In the rows, 128 means zero.
Each named move below is a turn or a mirror, shown by a few rows before and after it. Which moves, in which order, take the first row of each later pair to the second? The first pair is answered.
j_244 (before -> after):
[143 128 127  99 146 144  68 102 143 163 130  84 192 111 153] -> [149 120 116 106 148 152  75 102 147 168 124  81 192 116 149]
[132 102  92 155 154 123 137 125 134  92 141 166  89 119 126] -> [133 114  98 153 165 124 134 125 121  86 144 163  94 126 132]
[ 62 122 134 183 227 129 121 151 131 100 143 172 163 153 110] -> [ 62 108 121 191 215 132 128 147 144 110 132 178 170 163  93]
[154 125 103 192 118 133 147 100 146 182 106 125 159 170  99] -> [122 185 179 163 132 125 107 101  69 122 146 133 149 126 153]
j_376 (before -> after):
[108 124 105 181 180 138 108 133 137 145 143 149 176 146 127] -> [175 106  70 135  90 134 149 114 163 168 110 112 133 142 119]
[ 84 159 124 100 135 129 109 130 101 110 150 117 108  73 155] -> [100 164 110 119 150 151  93 119 123 137 157 109 145  99 183]
[149  96  99 107  81 100 165 126 131 133  88 121  77 115  98] -> [ 75 119 143 151 176  98 130 146  99  94 119 166 104 114 100]
[123 120 107 144 143 137 129 134 140 142 130 127 147 150 141] -> [134 111 105 126 102 124 141 129 137 141 113 120 115 140 131]
j_203 (before -> after):
[146 162 150 143 159 149  92 112 123 144 159 105 185 132 186] -> [108 107 105 177 183 139 123 137 162 155 131 142 179 165 110]
[ 84  99 143 138 161 156 141 146 143 117 147 147 136 157 121] -> [111 139 163 107 145 165 130 129 120 114 162 117 144 141 172]
[164 110 123 110 112 123 145 121 160 166 147 100 124 141 124] -> [111 101 149 120 142  96 143 139 134 115 147 133  93 124  91]
j_682 (before -> after):
[125 124 131 137 151 124 118 144 130 125 157 141 132 128 118] -> [123 127 127 135 156 121 121 142 135 128 160 140 136 125 123]
[137 113 190 129 117 134 112 108 135 134 149 137 124 123 136] -> [148 107 172 136 113 133 117 104 155 155 140 136 132 139 127]
[146 123 135  73  56  75 162 121 111 122  96 119  41  92  88] -> [174 190 169  63  85 118 113 104  82 133 148  84 110  92 199]
Now pairs of rows:
Each pair is 2 to 3 moves apart.
[149 120 119 125 117 183 141  90 123 156 140 102 144 153 140] -> [ 89 117 151 116 138 144 147 114  85  99 133 133  83 134  96]	j_244 j_682 j_203
[102 139 123 165 190 160  99 134 132 139 170 137 182 153 157] -> [164 118  80 146 128 167 123 119 170 170 150 100 174 161 145]	j_682 j_203 j_203
[128 163 179 111 122 128 120 122  89  82 141 118  93  90 174] -> [146 164 173  98 100 120 129 119  98  87 138 107  90  86 173]	j_376 j_376 j_376
[ 91 147 161  98 135 116 101 142  94  95 136 144 100  92  90] -> [124 176 159  78 111 138  89 128  94 110 144 117 115  90 132]	j_203 j_203 j_203
[127 178 138 126 137 115 113  95 100 116 146 124 144 111 196] -> [ 89 168 152 135 154 110 117 105  84  89 139 150 127 115 162]	j_376 j_203 j_244
[ 82 110 165 150 187 111 117 133 108  98 134 163 164 140 112] -> [115 145 187  96 109 106 119 119  73  85 124 132 114  99 133]	j_203 j_376 j_376
[124 141 131 157 190 151  98 124 110 139 146 126 185 158 165] -> [178 161 140  94 100 139 127 103  94 127 133  89 128 118 183]	j_376 j_244
[161 152 127 121 131 150  93 130 130 160 154 100 174 128 173] -> [141 162 156  88 101 113 110 133  92 108 147 113 105  95 159]	j_682 j_376 j_203
[102 151 181 146 153 118 110 132  93 111 150 144 179 123 135] -> [125 162 180 122 128 119 109 118  86 112 149 124 169 106 148]	j_376 j_203 j_203
[ 65 106 149 146 174 122 149 123 105  94 105 188 136 124  71] -> [143 124 141  70  57 113 166  87  93 111  89 129  89  94 106]	j_682 j_376 j_376
